In the data rows, 128 means zero.
Here are some points, each followed by its number:
[163 108  71 193  98  70 128 102 175 186 140  82] 0
[ 94 127 118 163 127 119 137 125 106 157  59 168] 1
[ 57 218 163 182 128 145  19 171 157 143 167 147] 2
[111 177 149 181 153  84 130 109 119 106 102 160] 3
[189 166 139 121 169  68 126 114 107  57 179  80] 4
[165 149  43 139 100 181 131  66 237 151 109 111] 5
[ 56  90 143  75 177 184 169 113  45 223  64 184] 6
[112 136 186 177 131 124  45 145 162 114 129 160] 7
[217 114 144 103 123 126  97 154 139  76 103 149] 8
[158 150 154 154 108 126  86 151 134 111  68 183] 9
[165 128 153 132 127 138  73 161 128 109  82 168] 10
[156  76 155 156  86 112  96 169  79 149 126 111] 11
[158 111  81 147  91 113 128 169 117 136 143  95] 12
[153 110 159 124 102  76 124 147  81 159 112 132] 13
[135 162 116 154 109 107  73 147 179 113 123 119] 14
[ 72 150 180 196 116 174  24 158 155 138 148 153] 15
[125 146 150 155  57 137 140 109 161 153 146  89] 16
[200 109 129  83 145 126 114 132 143  62 144 124] 17
[164 130 193 117  80 145 138 108 156 111 126 129] 18
[139 117 165 186 127  92  92 109  76 158 107 149] 19
[ 59 104 131 139 120 191 151 138 115 165  86 176] 20
[102 102 115  39 228 144 208  32 135 129 160 136] 21
[ 61 115  95 129 118 219 137 115 156 140 129 173] 22
[155  46  29 134 121 156 139  47 236 162 115  86] 23
[150 201 161 152 116  97  76 139  98 136 113 133] 24
[139 191  86 158  80 122  88 165 180 117 155  95] 25
[134 124 157 192 118  70  68 136 109 160 187  56] 26
[ 95 180 129 149 109 138 121 113 160 112 142 127] 27
[146 115 165 189 121  96  92  99  85 167 102 148] 28
[107 181 148  74 166 162 190  58 119 126 115 145] 29
[102  98 136 142  89 105 132 142 140 139 184  75] 30
[135 164 163 144 123  95  74 160 113 108 131 115] 31
[ 53 160  25  78 188 227 135 141 129 193 106 148] 32
[134 116 163 106 164 131 164  97 101  59 110 122] 33
[123 119  97 169 144 131 113 164 144 135 113 117] 34
[156 177 143 119 156 121 197  63 139  60 123 138] 35
[155 140 109 151  90 156 185 132 143 130  83 164] 36
[149 100  86 132 107 152 160  77 210 115 121 111] 37
[129  63 145 159 122 107  80 151 146 110  96 149] 38
[160 154 196 121  84 121 137 101 156 108 159  94] 39
[185  68 181 124 108 121 139  91 157 113 103 117] 40
[145  89 122  67 146 126 130 169 147  70 141 127] 41
[143 145  96 177  59 172 118 149 144 197  58 177] 42
[103  30 161 177 125 140  89 139  89 139  94 186] 43
[132 179 141 161  77  93 170  94 153 140 110 119] 44
[112  77 129  99 151 111 176 122 124  72 126 129] 45
[161  60  89 107 185 149 103 193 112  75 118 152] 46
[191  99 122 159  54 143 150 151 135 143  94 153] 47
[186  67 189 119  71 155 137 118 157 120 153  98] 48
[167 112 178 133  66 149 143 111 169 125 147  99] 49
[174 109 179 135  66 163 146 117 164 111 147 103] 50
[101 112 113  99 165 186 177 101 149  91 142 136] 51
[ 70 145 134  73 196 179 152 110  58 190  83 183] 52
[131 112 121 118 176  42  81 192  76  75 237  43] 53
[108 142 145 159 137  75  18 209  79 191 214  81] 54
[137 125 106 172  72 132  92 146 187 121 123 128] 55
[124 111  54 113 109 158 135 111 206 125 133 115] 56
[140  56 186 184 114 126  68 131  50 158 141 149] 57
[140 132 134 117  89 106 126 177  92 175  93 159] 58
[111  98 143 105 158 155 134 135 107  65 165 163] 59
[ 65 126 137  63 182 125 134 116  96 124 147 111] 60
[159 114 148 171  92 109 101 173  80 143 135 116] 61
Which five points above are nearest to each new point by angle? Their numbers follow each, nearest first.
[132  86 144 103 133  61 107 190  46 172 128 140] 13 58 11 61 54
[ 45 144  23  68 205 225 133 152 121 185 123 146] 32 22 52 6 20
[156 171  63 177 101  60 122 130 158 212 139  93] 0 25 12 44 26
[ 61  57 122 146 119 196 159 142 111 164  85 181] 20 22 6 43 1
[146  48 150 142 138 119  72 172 118  97 108 155] 38 43 46 10 57
[112 128 133 146 172  49 121 107 118 106 115 136] 3 4 19 28 53
[122 128 133 144  90  80 162 103 148 132 127 108] 44 16 0 30 39
[131 168 169 141 121 138 122 123 128 106  98 168] 9 3 10 24 7
[130 219 141 149  82  98 176 100 151 130 130 122] 44 27 16 39 35
[112 175 152  77 167 161 192  57 123 128 116 146] 29 21 35 51 52
[141 159 145 132 100  94 119 170  97 154 103 143] 58 13 24 61 31
[ 93 154 106 122 181  92  50 123 140  79 237  67] 53 4 54 26 2
[126 175 110 173  95 155 157 153 140 109  93 158] 36 42 9 27 47
[ 76 137 121 137 169  77  40 191  78 170 133 126] 54 31 2 53 26
[176 103  87 172  90  92 101 190 115 178 130  95] 12 61 11 0 34
[132 138 129 116 114 110 165 108  97 167  51 184] 1 58 6 36 52
[140 138 133 123  97 114 111 200  86 184  88 151] 58 13 61 11 42
[123 141 125 153 101 151 184 124 140 119  83 160] 36 42 1 20 47
[124  43 116 162 105 126 133 158 114 149  75 173] 43 38 1 47 20
[ 95 140 112 115 125 190 113 154 143  60 218 120] 59 51 27 41 22
[127  92  95 178 102  69 129 125 159 153 131 108] 0 12 30 55 26
[ 82 111 147  78 151 138 140 117 113 134 146 129] 60 21 52 6 51
[ 72 239   0  48 235 190 146 143 147 119 179  89] 32 60 51 21 29
[129 137 177 135  98 127 146 100 154 117 105 144] 18 44 39 49 40
[159 196 161 141 113  83 128 139 111 116 124 135] 24 31 3 44 4
[ 50 134   1  85 183 247 122 140 159 167 150 126] 32 22 56 51 20
[181 136 130 119 104 152  93 168 138  56 127 165] 8 10 17 9 41
[114 136 123 130 150  67 113 170  88  95 134 117] 53 31 4 54 13
[133 128 155 153  97  90 155  76 144 163  99 126] 44 16 28 0 40
[109 144  99  91 220  50 114 176  92  49 199  80] 53 4 60 41 59
[160 138 112 153  75 109 127 190  77 205  82 164] 58 42 13 61 47
[ 99 176 131 142 101 142 124 140 152 128 118 142] 27 2 25 15 14
[ 44 191 106  94 192 163 111 115 117 114 195  97] 60 32 27 51 2
[195  83 146 164 108  91 131 103 104 112 120 128] 40 28 11 19 13
[124 126 114 184  82 178 104 158 132 183  65 178] 42 1 20 47 9
[162 150 192 119  94 116 128 116 150 107 160  80] 39 49 18 50 48
[ 98  62 112 101 150 108 155 158  87 159 108 140] 6 52 43 45 20
[ 97 110 137  63 180 154 191  70 117 129 129 131] 21 29 51 60 52
[ 49 122 125 130 135 172 147 148  97 171 101 186] 20 6 52 22 1
[151 154 190 124  87 123 130 105 145 108 157  77] 39 49 18 50 16
[195 238 147 156 118  89 124 106  98 108 127 124] 24 4 3 44 31
[179 115 118 162  69 107 154 147 120 133 116 129] 47 12 61 36 11
[131 165 175 200  94  93  74 110 115 165 158  49] 26 54 16 31 24
[156 158  70 167  95  66 125 140 146 213 130 106] 0 12 25 44 42
[190 148  87 180  90 104 138 161 125 105 159  74] 12 25 0 61 4
[129 160 151 147  78  99 150 113 147 133 118 117] 44 16 39 49 18
[117  15 128  59 186 137 169 130 123  57 140 120] 45 41 59 46 33
[120 122  80  94 104 100 129 146  97 230  97 126] 58 6 13 42 1
[119 112 116 146 100 139 180 130 135 119  81 167] 36 1 20 47 42
[136 119 107 157  94 149 178 136 141 124  82 161] 36 47 42 1 20
[ 60 114 130 137 121 185 153 141 114 160  93 177] 20 22 6 52 1
[129 117  97 172  66 179 114 160 142 191  67 174] 42 47 36 20 1
[ 40  64 122 128 120 187 129 148 103 192  83 167] 20 6 22 43 52
[141 169 136 162  62 142 105  74 189 153 204  47] 16 39 49 25 30
[149 158  57 191 113  55 117 110 178 183 152  65] 0 25 26 12 14
[191  85 128 101 137 139 121 155 119  83  72 156] 8 46 10 17 41
[109 183 146 155 147  44 105 111 132 106 122 111] 3 31 24 4 14
[157 109  63 110 162  36 149 204  77  46 247  36] 53 4 12 41 30
[ 61 160  97 145 116 224 135 117 161 128 126 159] 22 32 20 27 51
[134 187 148  79 166 161 173  78 123 119 113 143] 29 35 21 52 51
[150 129  54 187 103  62 127 110 173 199 149  84] 0 12 23 26 5
[ 64 126  84 138 125 229 137 117 165 119 140 154] 22 32 51 20 56
[ 52 112  22  36 241 221 129 169  85 185 127 140] 32 52 6 60 22
[119 172 147 137 158 144   0 219   2 183 217 101] 54 31 61 53 26
[157 123  55 169  92  62 130 124 158 214 125 104] 0 12 23 5 42
[186 158 156 163 112  89 123 105 113 100 144 108] 4 39 24 31 26
[158 154 111 161  76 135 126 145 109 239  81 124] 42 58 47 1 28
[160  93 112  36 168 147 170  61 173 109 255   0] 21 4 51 30 17
[ 57 153  71  91 184 104 108 251  91  87 209  89] 53 54 60 41 46
[132 121 109 159 113 134 191 123 116 110 103 172] 36 1 47 20 35
[208 108 138 104 130 127  93 171 128  72 119 148] 8 17 10 46 41
[ 53  75 131  99 168 159 166 123  69 212  95 175] 6 52 20 1 32
[122 149 124 138 124  79  90 164  82 207 145 101] 54 26 13 61 58
[146  63 146 139 140 118 156  56 155 148  62 139] 40 23 37 1 43
[120 133 154 177  95  92  41 175 104 207 159 130] 54 26 61 11 57
[ 95 142 111  99 135 173 185 117 161 103 137 118] 51 29 22 21 56
[183 152 187 110 173 105 161  38 162  92  93 103] 35 33 40 29 39
[158 138 194 116  92 108 137 108 152 104 155  86] 39 49 18 50 48
